Look-ups in named tables: a row name and a column name give one cell, copied from the table.

lolubul =
fields: lazibon, vovu, natu, vop, bul, gerelo, muvo, zavos, zok, dinug
remavaz: [208, 158, 153, 131, 148, 134, 123, 196, 211, 141]
zofon: [85, 106, 102, 115, 111, 108, 121, 84, 81, 113]
zala: [214, 116, 114, 66, 99, 76, 49, 191, 219, 84]
lel: [196, 159, 149, 137, 155, 131, 134, 175, 193, 146]
fos: [199, 194, 199, 194, 194, 198, 191, 202, 201, 193]
lekize: [28, 129, 127, 179, 148, 163, 198, 45, 20, 161]

What is the dinug of fos in lolubul?
193
What is the muvo of zala in lolubul?
49
What is the vop of lel in lolubul?
137
What is the natu of remavaz in lolubul?
153
What is the bul of remavaz in lolubul?
148
What is the zok of lekize in lolubul?
20
What is the bul of lekize in lolubul?
148
What is the zavos of lel in lolubul?
175

lak:
,zit,pozo,lezif,kuze
zanam,-8.570,27.076,-81.584,-82.081
pifa,10.696,-86.736,-64.623,-60.288
zalepa,-9.490,9.413,-82.864,-83.082
vapada,-9.400,96.888,-75.267,-76.280
bif,4.212,-81.519,-36.990,-40.177
lunorol,-11.679,-39.016,-87.010,-86.688
bezare,9.673,-75.618,-7.308,-8.931
dizodok,0.955,-83.903,-81.349,-80.925
nogiviz,-5.173,-87.007,-73.180,-76.339
gebom,11.750,-79.520,-30.984,-27.949
dober,5.407,-86.949,-65.457,-64.352

What is the lezif of zanam in lak?
-81.584
What is the kuze of zalepa in lak?
-83.082
What is the pozo of dizodok in lak?
-83.903
What is the zit of zanam in lak?
-8.570
What is the kuze of bezare in lak?
-8.931
What is the lezif of dizodok in lak?
-81.349
What is the zit of dizodok in lak?
0.955
What is the zit of bif in lak?
4.212

Table femo
columns: piri, risil, lisu, zino
govenal: [127, 158, 189, 43]
vipot: [140, 149, 197, 57]
gan: [184, 56, 119, 180]
kigafil: [143, 150, 203, 62]
rafelut: [142, 147, 194, 59]
munuvi: [38, 137, 25, 74]

rafelut, risil => 147
vipot, lisu => 197
munuvi, piri => 38
rafelut, zino => 59
munuvi, risil => 137
govenal, risil => 158
govenal, zino => 43
kigafil, risil => 150
kigafil, piri => 143
munuvi, lisu => 25
rafelut, piri => 142
Row with the largest piri: gan

Table kar
        lokotu  milet  balove  tivena  didir  zipodif  mekofab  ronatas
bir       19.9   51.2    25.9    26.6   43.3     42.2     27.3     50.1
molu      32.4   45.0    13.6    28.3   37.5     28.7      4.4     49.7
nabadi    35.9   30.1    40.8    22.4   22.2     31.3     77.5     40.1

lokotu of bir = 19.9
zipodif of nabadi = 31.3
zipodif of molu = 28.7
didir of molu = 37.5
mekofab of nabadi = 77.5
lokotu of molu = 32.4
didir of bir = 43.3
milet of bir = 51.2
tivena of bir = 26.6
ronatas of molu = 49.7
milet of molu = 45.0
ronatas of nabadi = 40.1
tivena of nabadi = 22.4
milet of nabadi = 30.1
balove of nabadi = 40.8
mekofab of molu = 4.4
didir of nabadi = 22.2
zipodif of bir = 42.2

kuv
fields: sil, sefazim, nedelud, kebinu
gobe: [699, 320, 206, -531]
zuvupaz: [431, 341, 117, 796]
fivamin: [-848, -14, 35, 441]

sil of fivamin = -848
sil of zuvupaz = 431
sil of gobe = 699
kebinu of gobe = -531
kebinu of fivamin = 441
nedelud of fivamin = 35
sefazim of fivamin = -14
nedelud of gobe = 206
nedelud of zuvupaz = 117
sefazim of zuvupaz = 341
sefazim of gobe = 320
kebinu of zuvupaz = 796
Row with the largest sil: gobe

betufa =
,lom,folamon,tife,pib,nir
gegiged,4.11,2.27,4.16,6.60,5.76
kan,7.31,9.33,6.88,3.62,4.97
saz,6.78,8.95,6.52,3.29,4.49
lolekis,4.02,2.18,4.31,7.11,6.00
defa,5.54,4.74,5.75,7.09,6.52
luk,6.56,8.68,6.40,3.40,4.48
lalero,6.62,6.76,6.26,5.54,6.02

lalero, nir => 6.02
lalero, pib => 5.54
defa, tife => 5.75
luk, tife => 6.40
gegiged, pib => 6.60
kan, tife => 6.88
lolekis, nir => 6.00
lalero, folamon => 6.76
luk, folamon => 8.68
Which row has the largest pib? lolekis

kasep =
|  | puraliv | lef | tasanez | desov | mus | sizumo | biv | devufi | liripo |
|---|---|---|---|---|---|---|---|---|---|
| pobot | -20404 | -27793 | -19491 | -21965 | -27795 | -19080 | -24580 | -24105 | -19768 |
| netari | -33978 | 28123 | -44459 | -58035 | -81868 | -21638 | -56559 | -49388 | -58726 |
| kabe | -24203 | -36107 | -7329 | -6213 | -11456 | -17510 | -17757 | -25222 | -11443 |
| vop | -34517 | -14500 | 10746 | 3810 | -29945 | -1659 | -30446 | -48612 | -17023 |
| nad | -16519 | -96694 | -12103 | -18417 | -24115 | -10751 | -23332 | -20507 | -22025 |
| nima | -16778 | -98592 | -11602 | -19124 | -26987 | -9259 | -24978 | -22014 | -23602 |
| dem | -38745 | 6556 | -13077 | -12537 | -25180 | -21973 | -29404 | -42129 | -26346 |
| kidupem | -16237 | -85146 | -13500 | -18189 | -21894 | -13126 | -21699 | -19115 | -19632 |
| vomives | -38109 | 58139 | -36087 | -39042 | -53499 | -29471 | -42408 | -45455 | -41092 |
| gavif | -21732 | -21219 | -15522 | -13409 | -14364 | -22218 | -17887 | -21536 | -12056 |

What is the lef of vop in kasep? -14500
What is the sizumo of kabe in kasep? -17510
What is the lef of nad in kasep? -96694
What is the devufi of vop in kasep? -48612
What is the tasanez of vomives in kasep? -36087
What is the mus of kabe in kasep? -11456
What is the tasanez of dem in kasep? -13077
What is the desov of vomives in kasep? -39042
What is the lef of dem in kasep? 6556
What is the sizumo of nima in kasep? -9259
What is the sizumo of netari in kasep? -21638
Row with the largest biv: kabe

